A: 3 groups of rows, each row roughly a mix of its group's hidden directions
A (107 x 10)
[[ 15  -6  13  24  15   3  47  19   7  23]
 [-14  -6  12 -17   9  -2  55  -1  23  -7]
 [ -6  -2 -12 -33  -3 -15  35 -32  24   2]
 [-21   0  21  19  13  18 -39  20 -16 -19]
 [ -3  18   9 -15 -32  -5  21 -38   9  26]
 [  7  28   5 -10 -17   5  31 -40  -2  21]
 [ 23 -13 -30   8  24  17 -31 -11 -25   6]
 [ 20 -15   0 -23 -13  -6 -28  41   2  22]
 [-18  17  -3  16  10  37  27  10  32 -11]
 [ 12   1 -12 -39   1  10  -4 -12  14  46]
 [ 21  20  -9 -27   8   9  13 -19   2  45]
 [  9  27   1  41 -29 -17 -16 -16   9   9]
 [ 25 -33   0  11 -14  -5  20 -23 -34 -14]
 [-23 -10  -5 -50 -26 -11   0  -3   2 -20]
 [-11  19   2  13 -34  14  23 -14  -7 -40]
 [-11  32  -7  16  -3   5  10  37  37  -3]
 [ -3   6  34 -35   3   7 -28 -18 -23  16]
 [-16  -4  16  40  -3 -33   8  16  -7 -26]
 [-10  -4 -12 -18 -52  17  -1 -23  18   1]
 [ 12  46  14  -8 -17 -22   5  -6 -11  30]
 [ -7  -9   4 -43  24  -5 -26  30  11  -9]
 [ 19  12 -19  51  12  17  17  14  -3   3]
 [  7 -29   0  28  16   0 -48  -8   4  -6]
 [-19  -5  35 -39  21  -7  -7  21  10  11]
 [ -2  18 -13  -8 -25  -5 -18  50   3 -18]
 [-29 -30   6  -7  23  -7 -29 -28  14  -9]
 [-24 -44  19   1  25 -24   3  11  -1   8]
 [-27   2  11 -18 -12   0   3  45 -17 -27]
 [ 21  30  -9  -6 -21  27 -23 -33  -1  -7]
 [  5  16 -19 -26 -38  14 -28  15  19   2]
 [-18   3   6 -25  48 -10  -1  19   3 -22]
 [-12 -35   7   9  31 -21  21 -11  17  25]
 [ 18  10 -11   4   3 -21 -40  13 -16  36]
 [ 14  -3 -27  21  22 -10  28  13 -21 -31]
 [ 11 -23 -22 -11  -9  15 -12 -34 -33  19]
 [-16 -53   3   0  17 -26  -6   4  11   9]
 [ 19  45 -15  13   6  -4  38   5  -2   7]
 [  3 -13 -15 -13   8 -12  -4 -53  24  13]
 [-22  15  -2 -11   8 -19 -18 -37  10 -36]
 [ 20  16 -11   7  19  -9  38 -18   2  36]
 [ -4  -9   2 -17  22 -29  22  21   2  42]
 [ -7  23  27  24 -12   4 -28 -26  26  11]
 [-15  14  32  23  29  21  26   5  11  16]
 [ -4 -18   1 -36  24  -1 -20  36  -6  20]
 [-18  41  10  -3  21   9  41  -4   1  -1]
 [-23  22 -18  22   1  22  29 -33   6 -10]
 [  0 -13 -20 -27 -11  25  -2  35  27 -18]
 [-12  20  32  -5   0 -17  -6  29 -36 -18]
 [ -6  18  -8 -24 -25   6  -2  21  -1 -48]
 [ -4  18 -25  28  28  16 -14 -34  -4 -10]
 [-30  13   4 -25  32 -17  31  13 -13   8]
 [  9  12 -45  12 -13 -17 -17 -17  -5 -29]
 [-26  -7 -25 -40   5  22   8 -22 -13  11]
 [-13  19 -34  10  -2   0  -5 -48 -13  -5]
 [-19 -32   8   2  18  -7   0  16  22 -42]
 [ -7  28   6 -13 -12  -3   3  46 -24 -22]
 [-16 -23  -7 -19 -15 -29  -9  40 -15  -8]
 [ 17  13   6  31 -11 -13 -18  20  30 -31]
 [ -4  14  21  14  43  11   1  31   8  22]
 [ -7  -8  38 -10 -38 -16  27  -6  -2  16]
 [ -5 -11   5  17  32 -31  10  40 -13   2]
 [ 34   2   6  20  -6  37 -14 -32  14   0]
 [  0   8  -6 -13  40  -7 -21  42   0  16]
 [ 13   7   0 -26 -43  27 -13  -6   0 -26]
 [-31 -19  27   3  -7 -29  -9  30 -10 -19]
 [-21  42 -18  27   2  14  13  -1  26   3]
 [-26 -27   8 -12 -13 -12 -30  36   6 -15]
 [ -8  -7  18 -45  21  11  13  -8 -20  26]
 [-11  45 -11  -2  22 -13  35 -11  -1   7]
 [-19 -12  13  19  22 -17  14  45 -14   9]
 [-27  12 -11  -7  36 -28  27 -13  16  -7]
 [ 21  30 -10   6   3   0  52   1  11   3]
 [ 17 -12  14  22  10  22 -15 -27 -22  35]
 [-14  18 -10   7 -47 -16  16  22  14 -16]
 [ -8 -20  26 -32  30  -3  -5  -8 -17  29]
 [  1  26 -10  41  26   4   4 -11 -17  28]
 [ 13  -6 -19  28  39  -7  10  35  -5 -11]
 [-10  -9 -14  40 -26 -10  14  -4  23 -29]
 [ -3  20  14   7 -12 -34 -24  41 -11  -4]
 [ -2  15 -34  -3  35 -19 -21  -4 -28  10]
 [ -4 -15  -3  32  22 -18 -39  18 -17  13]
 [  6   7 -19  -1  -9 -32  13  33   8 -38]
 [  7  16 -47  -1  -5 -33 -15   5 -20  -4]
 [-10 -17 -15 -23  -7  12 -27  45   9 -15]
 [ -4   9   8  42   9 -27  27  13 -14 -22]
 [ 17  28   5 -10   0  39 -16 -20 -23 -21]
 [-33 -13  -1  -7  36 -28   8 -23  11  15]
 [ 18   9   4  26  26  -3  27 -39  -7  16]
 [ -7   0   2   0 -33   6 -47  12   9 -27]
 [ 29   4  23  40 -10  -7 -26  12  18  -4]
 [ 16 -18 -29   5  16 -35  16 -20  27   5]
 [-24 -32  11 -19  -8   4 -45 -13  -3  -9]
 [ 20  31 -23 -18 -21   7   0 -33  12 -19]
 [ -9   0  -2 -23  -3  20 -19  42 -16 -31]
 [ 13 -27  47  10 -12  26   1 -10  14   0]
 [ -3  -7 -46 -37  -8   3   0  25  -8   4]
 [  5   5  24  35  26  35  -9 -19   7   5]
 [-11  19  -3  16  -2   4  10  10  39 -43]
 [ -4  11  11 -11 -28  26 -23  24 -16 -33]
 [ 25  23 -13  14  -9   6  11 -44  14  22]
 [-13  32   6  25  26  -6  11  31 -24  10]
 [  3  -6  38  11   3 -40  12 -21 -22 -10]
 [ -1  -9 -11  29 -28   4 -33 -10  25 -27]
 [ 11  20 -15  -3  -7  -6  44 -20  12  32]
 [-20  -9  19 -17  -8  23 -40 -29  -9   9]
 [ 18  28  -8  42  18  -3  -2  28 -15   3]
 [ 11  15 -25 -29 -16  -7  19 -25  23 -26]]

which group is each row in? (one row of each group first)
[ 20  10  11  12  11 -31 -35  24  -9  23]
X
[ 36  16   2   8 -30  27  18  23  -2 -15]
W
[  8  -3 -15 -37  17  14 -22  39  -2  14]
M

[-24   7   7  12  10  -9 -24  44 -29  -9]
W
[-23  19  26 -11 -30   1  28  -9 -21 -22]
M
[  1  48 -19 -23 -13  -1   2 -28 -11   9]
W
[-21  15  -8  -9  -6 -30  -1 -46 -20  -1]
X
[-36 -35   9 -10  18 -27   6  23   2  -4]
W
[ 15 -33  -2  13  -3  -8 -30 -14  -7  41]
W
[ 26 -23 -16   5 -32  -9  26  12 -29   7]
X
[ 31  18 -11  21  39 -10  11   0  -8  26]
M
[ 15 -16  12  10   6  35 -33 -26  -3  24]
X
